The rows below fall into families. The same turns and mirrors carry the whole set onto itself and the rows of a family onto each other. For each named row, which other rows are in its family? Write them in the order they are listed.
These 30 rows form 5 families of 6 rows each.
q84: [0.15 2.34 1.85 0.26 -3.42 0.26 -3.20 1.40 -1.97]
q647: [1.52 1.80 0.73 0.88 1.02 -1.76 1.92 -1.44 -1.71]
q407: [2.63 1.14 0.76 -0.39 -5.84 -0.20 -2.47 -0.61 -3.84]
q601: [0.41 -2.55 -3.17 0.72 -4.12 -2.61 -0.83 0.30 -1.22]
q653: [0.96 3.30 1.14 -0.38 -2.35 -0.81 -3.33 1.60 -3.70]
q953: [1.11 -2.28 -1.64 -1.72 -4.00 -1.69 0.02 2.78 -1.92]
q557: [3.35 4.29 -0.66 0.85 -2.28 -1.92 -2.48 2.30 -1.68]
q278: [3.60 0.04 1.58 -0.39 -2.88 0.40 -2.39 -0.69 -4.76]
q218: [-2.00 -1.33 -2.43 0.56 -1.51 -0.78 -0.69 1.47 -1.28]
q110: [-1.63 -0.09 -2.32 2.24 -1.68 -1.28 -1.09 1.21 0.28]
q277: [-1.97 -1.37 -0.75 0.87 -2.19 -0.63 0.12 1.09 0.68]
q29: [2.21 -0.07 0.21 -0.05 -1.30 -0.61 -3.35 3.73 -2.85]
q984: [0.47 -2.45 -1.85 1.66 -4.66 -1.58 -0.18 -0.73 0.31]
q432: [3.72 2.18 0.17 1.84 1.28 0.52 -0.28 -0.63 -2.90]
q508: [3.86 1.20 1.61 1.75 -2.98 -2.46 1.10 -3.21 -0.68]
q703: [3.36 1.91 0.00 0.33 -4.62 -1.70 -3.82 -0.15 -4.05]
q339: [0.05 -0.57 -3.44 2.72 -1.39 0.12 -2.87 0.48 -1.37]
q174: [3.74 0.84 0.60 0.17 -3.26 -2.10 2.82 -2.48 -2.05]
q567: [2.86 -0.50 0.55 1.87 1.51 -3.45 0.06 -0.48 -0.70]
q617: [1.60 2.79 2.03 1.22 -0.46 -0.99 1.65 -1.55 -0.25]
q564: [1.37 2.05 1.20 2.39 0.70 -1.95 0.40 -1.63 -0.43]
q942: [4.01 1.06 -0.73 1.31 -1.66 -3.19 1.68 -2.92 -1.76]
q44: [1.27 -0.28 -3.43 0.92 -0.26 -0.81 1.33 2.56 -0.36]
q448: [0.68 3.03 1.15 0.93 -2.38 -1.77 -3.65 2.10 -1.79]
q811: [3.83 0.79 -2.78 0.51 -4.51 0.47 -2.62 1.41 -3.58]
q689: [6.17 1.00 -0.18 -0.02 -1.75 -2.66 0.94 0.40 -2.48]
q364: [2.91 -3.93 -2.18 1.27 -1.62 -1.18 -0.16 -0.21 -1.99]
q996: [2.45 1.44 0.84 0.48 -6.34 -1.28 -3.38 0.02 -2.01]
q281: [3.08 0.94 -1.98 0.20 -2.18 -0.14 2.95 -1.83 -2.12]
q878: [0.57 -3.28 -1.41 0.06 -4.70 -1.50 0.29 -0.24 -1.24]

Which other rows belong to the same family as q653? q647, q601, q218, q703, q942
Which other rows belong to the same family as q996? q84, q277, q984, q508, q617
Which other rows belong to the same family as q567? q953, q557, q278, q339, q281
Which other rows belong to the same family as q564? q407, q110, q174, q448, q878

The rows below fall into families. The same turns and mirrors carry the whole set onto itself and the rows of a family onto each other. For each named row, which other rows are in its family? Write them in the order they are listed.
These 30 rows form 5 families of 6 rows each.
q872: [1.83 -2.03 1.01 2.41 -0.49 -0.69 -0.33 0.96 -2.30 1.84 0.94 0.08 2.54 1.46]
q358: [1.95 -2.04 0.62 -1.95 -0.12 -1.16 2.22 0.22 1.42 -2.51 -1.44 -1.65 1.22 0.72]
q547: [1.63 -2.01 1.93 2.05 -0.76 -1.01 0.71 1.66 -1.80 2.53 0.94 -0.55 2.30 0.77]
q986: [-2.34 0.01 0.18 0.17 2.65 -0.72 -0.19 0.94 -2.66 0.88 2.31 1.24 -3.45 -0.26]
q511: [1.85 -2.35 0.94 1.97 -1.02 -1.31 -0.13 -0.19 -2.16 0.54 0.94 0.67 2.87 1.06]
q900: [1.95 -0.23 -0.31 -1.69 1.03 3.76 0.00 -2.33 2.53 1.50 2.53 -1.56 -2.45 -3.05]
q916: [-2.69 0.66 0.18 0.21 1.14 -1.60 0.06 0.80 -1.37 1.27 2.02 2.40 -2.07 -0.67]
q39: [2.23 -1.91 0.26 -1.93 0.83 2.73 -0.85 -2.00 2.75 2.64 2.52 -2.66 -2.45 -1.92]
q385: [-1.61 -0.71 -0.44 1.12 0.45 3.53 0.24 -1.23 1.40 1.87 0.62 3.23 -3.35 1.48]
q145: [2.57 -0.73 3.18 -1.96 3.15 3.15 2.99 -3.20 1.93 1.22 1.78 -1.53 -0.83 1.55]
q264: [2.47 0.60 3.25 -1.04 2.76 3.03 2.17 -2.35 1.13 -1.22 2.44 -3.17 -0.86 1.02]
q808: [1.66 -2.64 1.62 1.94 -0.24 -1.13 1.12 -0.76 -2.08 0.33 1.59 -0.27 3.11 1.72]
q610: [-1.80 -0.86 -0.01 0.20 0.94 3.73 0.78 -0.29 -0.27 1.57 -0.23 3.49 -3.38 1.61]
q152: [1.89 -0.70 3.62 -1.98 2.94 2.91 2.06 -2.32 1.36 -0.42 3.89 -2.46 -1.04 0.86]
q153: [-2.87 0.29 -0.68 0.59 1.02 -1.05 -0.29 0.50 -0.74 2.02 2.40 1.54 -2.89 -1.57]
q163: [-1.45 0.21 0.86 0.28 1.71 3.44 -0.85 -1.57 -0.26 2.07 -0.59 3.22 -3.38 0.75]
q180: [-2.78 0.05 0.21 0.54 1.91 -0.76 -0.84 -0.11 -3.41 0.54 1.73 0.70 -2.22 -0.98]
q367: [-1.12 -0.39 0.18 0.63 1.81 3.70 -0.58 -1.19 1.00 2.15 -0.07 3.22 -3.39 1.70]
q300: [2.13 -0.69 -0.64 -1.55 0.98 3.42 0.60 -2.06 3.16 0.61 1.20 -2.64 -2.65 -2.54]
q676: [1.98 -2.07 0.40 -2.35 1.32 3.13 0.04 -1.94 2.40 3.59 1.15 -1.85 -2.70 -2.50]
q347: [3.49 -0.24 2.95 -2.38 3.07 1.97 2.54 -2.99 1.64 0.77 2.69 -1.87 -0.05 0.90]
q356: [1.29 -1.56 -0.31 -2.31 1.19 3.59 -0.07 -1.75 2.56 2.30 2.21 -1.43 -2.33 -3.18]
q662: [1.89 -2.49 0.05 -1.66 -0.10 -2.02 2.69 -0.72 1.10 -2.22 -0.96 -1.11 0.85 1.88]
q716: [2.89 -1.50 1.22 -0.97 -0.19 -1.37 2.08 0.99 0.99 -1.82 -1.86 -1.58 1.16 0.53]
q496: [2.00 -1.76 -0.51 -1.31 -0.70 -1.55 1.96 0.47 0.50 -1.69 -1.84 -1.61 0.64 2.30]
q276: [1.68 -1.26 1.23 -0.58 0.48 -2.57 2.28 1.40 0.55 -1.72 -1.30 -1.90 0.73 0.40]
q220: [-1.86 -0.73 0.88 1.61 1.13 3.51 -1.01 -1.58 -1.06 2.57 -0.52 2.80 -2.42 0.74]
q177: [3.12 0.09 2.85 -1.60 3.15 2.21 2.08 -2.52 1.42 -0.19 3.00 -2.56 0.05 1.90]
q393: [-3.15 0.26 0.25 -0.35 1.61 -1.35 -0.04 1.02 -2.57 0.77 1.66 1.46 -1.58 -1.09]
q45: [1.46 -2.50 1.58 1.28 -2.04 -0.36 0.15 0.65 -1.90 1.85 0.75 -1.21 2.94 1.18]

Which other rows belong to the same family as q662? q547, q385, q264, q180, q676
Which other rows belong to the same family as q986? q39, q610, q152, q496, q45
Which other rows belong to the same family as q900? q511, q916, q163, q347, q716

